nok: [-19   3 -28 -14  -2  -1   8  -6  12   1 -16  14   0 -25  11  -4]
Ruzo: [ 42  -1  25 -11  17 -13  14 -12 -21 -13 -27  14  -2  13  15  15]
dof: [ 13   8  12 -10  20  -8   1 -21  -8  -3  -5  -1   9 -17  10   0]
Zup: [ 3 -1  7  5  0  1 -3  2 -3  1 -1 -2 -1  5 -5  0]
sib: [ 54 -11  27  -5   2 -10  21   6 -23 -18 -41  23 -13  43  11  26]
nop: [-15   1  -8   4  -6   4  -7   3   8   5   9  -6   1  -4  -5  -4]
diff nop: [-15   1  -8   4  -5   4  -7   3   8   5   9  -6   1  -4  -5  -4] => 5, [-6]
diff nok: [-19   3 -28 -14  -2  -1   8  -6  12   1 -16  14   0 -24  11  -4] => 14, [-25]
diff nok: [-19   3 -28 -14  -2  -1   8  -6  13   1 -16  14   0 -25  11  -4] => 9, [12]
diff Zup: [ 3 -1  7  6  0  1 -3  2 -3  1 -1 -2 -1  5 -5  0] => 4, [5]
diff sib: [ 54 -11  28  -5   2 -10  21   6 -23 -18 -41  23 -13  43  11  26] => 3, [27]

nok: [ 22   2  14 -16  -4   6 -10   7 -11 -21 -25  -6  16 -14  21 -19  -4]
bazer: [-22 -16 -21  12  39  37 -19 -11  -8  26  20  29  15 -18  -9 -11 -24]
mafi: [-22   2  14 -16  -4   6 -10   7 -11 -21 -25  -6  16 -14  21 -19  -8]
geruk: [ 22   2  14 -16  -4   6 -10   7 -11 -21 -34 -21  24 -20  13 -23 -10]
diff nok: [ 22   2  14 -16  -4   6 -10   8 -11 -21 -25  -6  16 -14  21 -19  -4] => 8, [7]
diff bazer: [-23 -16 -21  12  39  37 -19 -11  -8  26  20  29  15 -18  -9 -11 -24] => 1, [-22]

nok: [ -3 -27  36   0  15 -38  10  27   9  28 -33 -39  43  -8 -34 -12  40 -23
  40  39 -14  38  14   2 -28  -4 -41  15  20]
vason: [ 44 -45 -14   5 -19   0 -31 -24  18  44   2  16  14  41  -1  -8 -11 -37
  15  42 -35 -28  38  14  17 -33  44 -11  10]
nop: [ 18 -10 -39 -34 -30   8   1  36  25  17  18  33  13  18   0  23  25  22
  -4  15 -18 -42 -27  44 -20   0  -4   9   1]
geruk: [-30 -21 -42 -27 -38 -23 -41 -36  32  19 -33 -28  22  40 -18 -42  -5   3
  -3  -2   2  43  17 -24  13  -2  36 -20 -17]
bazer: [ -6  27  22 -14 -13   2  -2  -6 -23  -4  39 -42 -35 -33 -43  30 -33 -31
 -40  42  27   1  27   5 -37 -15   8 -32 -11]
Ruzo: [ -3 -27  36   0  15 -38  10  27   9  28 -33 -39  43  -8 -34 -12  29   5
  15  19  14   6  18   8  21  37  -3 -10  -9]
vad: [ 35  -8  41 -23 -21   4 -13  42 -31 -22  32 -23  30  39 -18   7  17  30
   0  -1  42  -9   9  -5   1 -18   4  36   0]
delid: [-37  22 -24  41 -43  31  19 -23  22 -22 -39 -26  37 -38   1 -36  10 -32
 -22  13   9 -19  25  25 -15 -12  38  -8  26]
diff geruk: [-30 -21 -42 -27 -38 -23 -41 -36  32  19 -33 -28  22  40 -18 -42  -5   3
  -3  -2   1  43  17 -24  13  -2  36 -20 -17] => 21, [2]
diff nok: [ -3 -27  36   0  15 -38  10  27   9  28 -33 -39  44  -8 -34 -12  40 -23
  40  39 -14  38  14   2 -28  -4 -41  15  20] => 13, [43]
diff geruk: [-30 -21 -42 -27 -38 -23 -41 -36  32  19 -33 -28  22  39 -18 -42  -5   3
  -3  -2   2  43  17 -24  13  -2  36 -20 -17] => 14, [40]
diff delid: [-37  22 -24  41 -43  31  19 -23  22 -22 -39 -26  37 -38   1 -36  10 -32
 -22  13   9 -19  25  25 -15 -12  38  -8  25] => 29, [26]
diff delid: [-37  22 -24  41 -43  31  19 -23  22 -22 -39 -26  37 -38   1 -36  10 -33
 -22  13   9 -19  25  25 -15 -12  38  -8  26] => 18, [-32]

vad: [ 19  -5   0 -42]
delid: [-15   7  -3  37]
Ruzo: [ -4  -2 -36 -24]
sib: [ -4  -2 -17  23]
mafi: [28 14 18 15]
geruk: [ -5   3 -17  26]
nok: [ -4  38 -17  23]
diff mafi: [27 14 18 15] => 1, [28]
diff geruk: [ -5   4 -17  26] => 2, [3]
diff vad: [ 20  -5   0 -42] => 1, [19]
diff nok: [ -4  38 -17  22] => 4, [23]

bazer: [  4   0  18   2  -2  12  -6  -8  -9  -3   0   2   7   0   3   8  -2  -9
   1  -1   0   2   3  -7 -10  -7  -3]
nop: [ -7 -14   2  27  16  -5 -10   0 -23  21   1  -8 -25  -1  17  49 -10   6
   9  17  31  18   7  -3  -9  -9  -9]
Zup: [  1   2   2   1   3 -12  -8   5  -4   4   6   1   4   2  -4  15   0  11
   3  11  14   7  -4  -6  -1  -6   2]
vad: [ -7 -14   2  27  16  -5 -10   0 -23  21   1  -8 -25  -1  17  49 -10  -9
   9  17  31  18   7  -3  -9  -9  -9]
diff bazer: [  4   0  18   2  -2  12  -6  -8  -9  -3   0   2   7   0   3   8  -1  -9
   1  -1   0   2   3  -7 -10  -7  -3] => 17, [-2]
diff bazer: [  4   0  18   2  -2  12  -6  -8  -9  -3   0   2   7   0   3   8  -2  -9
   1  -1   0   2   3  -7 -10  -6  -3] => 26, [-7]
diff vad: [ -7 -14   2  27  16  -4 -10   0 -23  21   1  -8 -25  -1  17  49 -10  -9
   9  17  31  18   7  -3  -9  -9  -9] => 6, [-5]
diff Zup: [  1   2   2   1   3 -12  -8   5  -4   4   6   1   4   2  -4  15   0  12
   3  11  14   7  -4  -6  -1  -6   2] => 18, [11]
diff Zup: [  1   2   2   1   4 -12  -8   5  -4   4   6   1   4   2  -4  15   0  11
   3  11  14   7  -4  -6  -1  -6   2] => 5, [3]
diff Zup: [  1   2   2   1   3 -12  -8   5  -4   4   6   1   4   3  -4  15   0  11
   3  11  14   7  -4  -6  -1  -6   2] => 14, [2]
diff bazer: [  4   0  17   2  -2  12  -6  -8  -9  -3   0   2   7   0   3   8  -2  -9
   1  -1   0   2   3  -7 -10  -7  -3] => 3, [18]

sib: [-37  39  33  23 -41]
delid: [-12  30  -3  12  30]
Ruzo: [-12  30  -3  12  -4]
diff delid: [-12  30  -3  12  31] => 5, [30]
diff Ruzo: [-12  30  -3  12  -3] => 5, [-4]
diff Ruzo: [-13  30  -3  12  -4] => 1, [-12]

vason: [ 16  25  36  31  15 -11  17  39   5  34 -11 -13   1 -13  27 -13 -23 -24
 -14  35 -15  27 -19 -14  33   5 -24   7 -13 -21  -2  42  29  -8 -10  26
  -7  -9 -17  31 -17  -3  23 -19  -4  20   1 -14  26  22  -2]
sib: [-12  -4  30  30  20 -11 -14  34   5  31  -8  37   3 -21  21 -14  28  21
  28  28 -17  -9 -25 -16  26 -17 -31 -18 -17 -19  13  24  26  -6 -15  16
  -5  -9  19   0 -19 -18  -7  26  -5  15 -16 -24  20  23   8]
vad: [ 25   2 -46 -33 -15   2  14 -43 -15 -41  -4  29  21 -30 -31 -14  18  20
  26 -44 -16   6 -34 -18 -39  23 -24  20 -19 -21  21 -25 -40   5   9 -27
  10   1  17  -6  -8 -11   1  20   6 -26  19 -35 -41 -25  18]
bazer: [ 18  29  38  30  11  -5  23  41  -1  38  -9 -28  -7 -33  25 -24 -33 -29
 -24  37 -25  31 -37 -28  36  12 -38  15 -25 -35 -11  43  34   0  -1  24
  -1  -7 -28  34 -19 -11  27 -29  -1  17   9 -36  32  20  -8]
geruk: [ 19  23 -10  -4   3 -13  30 -10  -3 -13 -13  12  23 -21  -2 -20  15   9
   9  -9 -24  29 -23 -24 -13   3 -20   8 -24 -19  18  -1 -15 -11  -9   0
 -12 -12  14  22 -17  -5  15  13  -7   5   0 -23 -16   1  16]
dof: [ 19  23 -10  -4   3 -13  30 -10  -3 -13 -13  12  23 -21  -2   2  15   9
   9  -9 -24  29 -23 -24 -13   3 -20   8 -24 -19  18  -1 -15 -11  -9   0
 -12 -12  14  22   4  -5  15  13  -7   5   0 -23 -16   1  16]
Zup: [ 15  10  20  20  11  -2   3  27  -6  26  -9  14   1 -43  13 -24  -4   0
  12  18 -28   9 -51 -35  24  14 -51  11 -28 -40   7  31  22   3   0   8
   7  -2  -5  11 -22 -24  12   2   6   4  10 -53  18  12   6]
Ruzo: [  5   9 -10 -13 -12 -10  13 -10   6 -13   2 -12   3  48  -9  26 -11 -15
 -13 -10  29  14  50  37  -6  -8  39  -4  34  36   0  -3 -12 -16 -16 -13
 -17  -2  -8   9  11  27   9 -10 -10  -4 -10  54  -7 -11   2]
mafi: [ 16   6 -33 -30 -22   6  17 -33  -3 -31   9 -26  -3  30 -24  22 -24 -18
 -21 -33  24  12  33  25 -27  14  32  15  25  26 -10 -20 -28   1   6 -24
   1   8 -19   1  17  20   8 -22   3 -19  11  32 -22 -25  -6]
delid: [-18 -14  33  25  12  17 -28  32   2  35   7 -28 -24 -10  24  -3 -25 -18
 -21  32   0 -22  -9  -8  30   2  -5  -2  -3  -6 -24  17  35  18  17  24
  16  10 -21 -11   6  -9  -7 -24  11  14   6 -12  33  18 -21]
nok: [ 19   7 -35 -23  -5   0  18 -34 -14 -33 -10  25  24 -41 -21 -27  26  23
  23 -32 -32  11 -43 -35 -33  16 -32  16 -35 -30  22 -23 -31   3   8 -15
   5  -3  23   1 -16 -18   3  24   3 -12  14 -47 -32 -14  19]
diff Zup: [ 15  10  20  20  11  -2   3  27  -6  26  -9  14   1 -43  13 -24  -4   0
  12  18 -28   9 -51 -35  24  14 -51  11 -28 -40   7  31  22   3   0   8
   7  -2  -5  11 -22 -23  12   2   6   4  10 -53  18  12   6] => 42, [-24]
diff Ruzo: [  5   9 -10 -13 -12 -10  13 -10   6 -14   2 -12   3  48  -9  26 -11 -15
 -13 -10  29  14  50  37  -6  -8  39  -4  34  36   0  -3 -12 -16 -16 -13
 -17  -2  -8   9  11  27   9 -10 -10  -4 -10  54  -7 -11   2] => 10, [-13]
diff mafi: [ 16   6 -33 -30 -22   6  17 -33  -3 -31   9 -26  -3  30 -24  22 -24 -18
 -21 -33  24  12  33  25 -27  13  32  15  25  26 -10 -20 -28   1   6 -24
   1   8 -19   1  17  20   8 -22   3 -19  11  32 -22 -25  -6] => 26, [14]
diff bazer: [ 18  29  38  30  11  -5  23  41  -1  38  -9 -28  -7 -33  25 -24 -33 -29
 -24  37 -25  31 -37 -28  36  12 -38  15 -25 -35 -11  43  34   0  -1  24
  -1  -7 -28  34 -19 -11  27 -29   0  17   9 -36  32  20  -8] => 45, [-1]
diff Ruzo: [  5   9  -9 -13 -12 -10  13 -10   6 -13   2 -12   3  48  -9  26 -11 -15
 -13 -10  29  14  50  37  -6  -8  39  -4  34  36   0  -3 -12 -16 -16 -13
 -17  -2  -8   9  11  27   9 -10 -10  -4 -10  54  -7 -11   2] => 3, [-10]

Zup: [ -6   4  48  35   0   5  16  11   4  -7   1   4  19 -14 -19  -5  11 -19
   0  -6  -5   6 -36]
dof: [-10  -8 -21 -10  -9  20 -21 -32   7   2  -6 -23 -17 -11  -8  -2  -5  11
 -11  -4   4  -2  22]
sib: [-22  -8   8  23  -5  -4  18 -19  -2 -10  33  -4 -12 -19 -13  -4   5 -25
   6   9   0  29  10]
nop: [ -8  22 -19 -15   1  26 -10 -23  19  24 -13 -17  -4  -9  12  15   1  26
 -20  -1  -6  -4  33]
mafi: [-14 -32   3  14   1 -30 -12  -6  -9   0   9   7 -20   4 -14   2  29  25
  -1  -4   9  -1  24]
bazer: [-11   3  -3 -33   4  19  -7  -1 -11  -7  -4 -14   1   8  32  -2 -17 -30
  12  30 -12  -4 -19]
Ruzo: [-15 -21   3   6   3 -14 -19 -11 -11  -9  -8  28 -19  -3 -15  -9  31  23
 -20   3  22  -2  35]
delid: [ 31  20  -7 -11  -7   4 -11  24 -13   7 -18 -15  21  14  -1 -10 -22 -20
  26  -7 -15  -3  -9]
vad: [-14 -32   3  14   1 -30 -12  -6  -9   0   9   7 -20   4 -14   2  29  25
  22  -4   9  -1  24]
diff Zup: [ -5   4  48  35   0   5  16  11   4  -7   1   4  19 -14 -19  -5  11 -19
   0  -6  -5   6 -36] => 1, [-6]
diff mafi: [-15 -32   3  14   1 -30 -12  -6  -9   0   9   7 -20   4 -14   2  29  25
  -1  -4   9  -1  24] => 1, [-14]
diff Ruzo: [-15 -21   3   6   3 -14 -20 -11 -11  -9  -8  28 -19  -3 -15  -9  31  23
 -20   3  22  -2  35] => 7, [-19]

Ruzo: [ 10  38 -11  47  31 -42 -18 -27]
nok: [-26 -50  15  -1 -29  46  10 -34]
dof: [ -9  22 -11  12  -4  26   4   3]
vason: [ 42  26  -6 -32  20 -24  16   5]
vad: [-26 -50  15  -1 -24   8 -14 -21]
Zup: [-38 -17 -35  34 -21  16 -41 -38]
sib: [ -5  49  -7  16 -16  -2   9   7]
nop: [  5  -6   0 -12 -23  37  -2   0]
bazer: [-26 -50  15  -1 -29  46  10   5]
geruk: [ 32 -27 -16 -43   2  -6  -1  -7]
diff bazer: [-26 -50  15  -1 -29  46  10   6] => 8, [5]
diff Ruzo: [ 10  38 -11  47  31 -42 -18 -28] => 8, [-27]
diff nop: [  4  -6   0 -12 -23  37  -2   0] => 1, [5]
diff vad: [-26 -50  15  -1 -24   7 -14 -21] => 6, [8]
diff geruk: [ 33 -27 -16 -43   2  -6  -1  -7] => 1, [32]
diff Ruzo: [ 10  38 -11  47  30 -42 -18 -27] => 5, [31]
diff geruk: [ 32 -27 -16 -43   1  -6  -1  -7] => 5, [2]

mafi: [-14 -14 -20   0 -10 -33   9  -2 -24  -6  12   6  -4  -6 -10   3]
nop: [ -7 -17 -11  21 -13 -30  -1  -7 -19  -8   4  10 -21 -13 -19   2]
vason: [ -7 -17 -11  21 -12 -30  -1  -7 -19  -8   4  10 -21 -13 -19   3]
bazer: [  2 -10   7  -9 -24   5 -15 -23  -7 -12  -2   4   6   2  18   2]
sib: [  3 -14  10 -14 -34   7 -20 -33 -11 -18  -3   5   9   3  25   2]
Zup: [ -9 -18 -15  19 -14 -34   1  -7 -22  -8   7  11 -20 -13 -19   3]
dof: [-16  -5 -22 -26  -2 -22  18   6 -20  -1  16  -2  18   5   6   2]
geruk: [ -3 -10  -6  16  -8 -17  -2  -5 -11  -5   2   7 -15  -9 -12   1]
nok: [ -5  20 -15  20  48  -9  29  46  15  25   3  -8 -12  -4 -36  -3]
diff geruk: [ -3 -10  -6  16  -8 -18  -2  -5 -11  -5   2   7 -15  -9 -12   1] => 6, [-17]
diff sib: [  3 -14  10 -14 -33   7 -20 -33 -11 -18  -3   5   9   3  25   2] => 5, [-34]
diff vason: [ -7 -17 -11  21 -12 -30  -1  -6 -19  -8   4  10 -21 -13 -19   3] => 8, [-7]
diff bazer: [  3 -10   7  -9 -24   5 -15 -23  -7 -12  -2   4   6   2  18   2] => 1, [2]
diff vason: [ -7 -17 -11  21 -12 -30  -1  -7 -19  -8   4  10 -21 -12 -19   3] => 14, [-13]
diff mafi: [-14 -14 -20   0 -10 -33   9  -2 -24  -6  12   6  -4  -6 -11   3] => 15, [-10]
diff sib: [  3 -15  10 -14 -34   7 -20 -33 -11 -18  -3   5   9   3  25   2] => 2, [-14]

nok: [-10  16 -10 -21   9]
sib: [-13  -3  -6  18   0]
Zup: [ 12 -49  28  -9 -16]
bazer: [ 15  -3 -27  10 -22]
geruk: [ 18  25 -34   5 -14]
nop: [-13  -3  -6  18 -10]
diff sib: [-13  -2  -6  18   0] => 2, [-3]
diff nok: [-10  15 -10 -21   9] => 2, [16]
diff bazer: [ 14  -3 -27  10 -22] => 1, [15]

bazer: [ 22  16  -6  -7  -7 -23  21  14  34  21  49 -14 -24  17  10  16]
geruk: [ 22  16 -27  -7  -7   4  21  14  34  21  49 -14 -24  17  10  16]
nok: [ 9  8 12  5 -2  3 17 14  4 -9 -4  7  9  4 -3 -9]
diff nok: [ 9  8 12  5 -2  3 18 14  4 -9 -4  7  9  4 -3 -9] => 7, [17]
diff bazer: [ 22  16  -6  -7  -7 -23  20  14  34  21  49 -14 -24  17  10  16] => 7, [21]
diff geruk: [ 22  16 -27  -7  -7   4  21  14  34  21  49 -14 -25  17  10  16] => 13, [-24]
diff bazer: [ 22  16  -6  -7  -7 -23  21  14  34  21  49 -13 -24  17  10  16] => 12, [-14]
diff geruk: [ 22  16 -27  -6  -7   4  21  14  34  21  49 -14 -24  17  10  16] => 4, [-7]
diff geruk: [ 21  16 -27  -7  -7   4  21  14  34  21  49 -14 -24  17  10  16] => 1, [22]

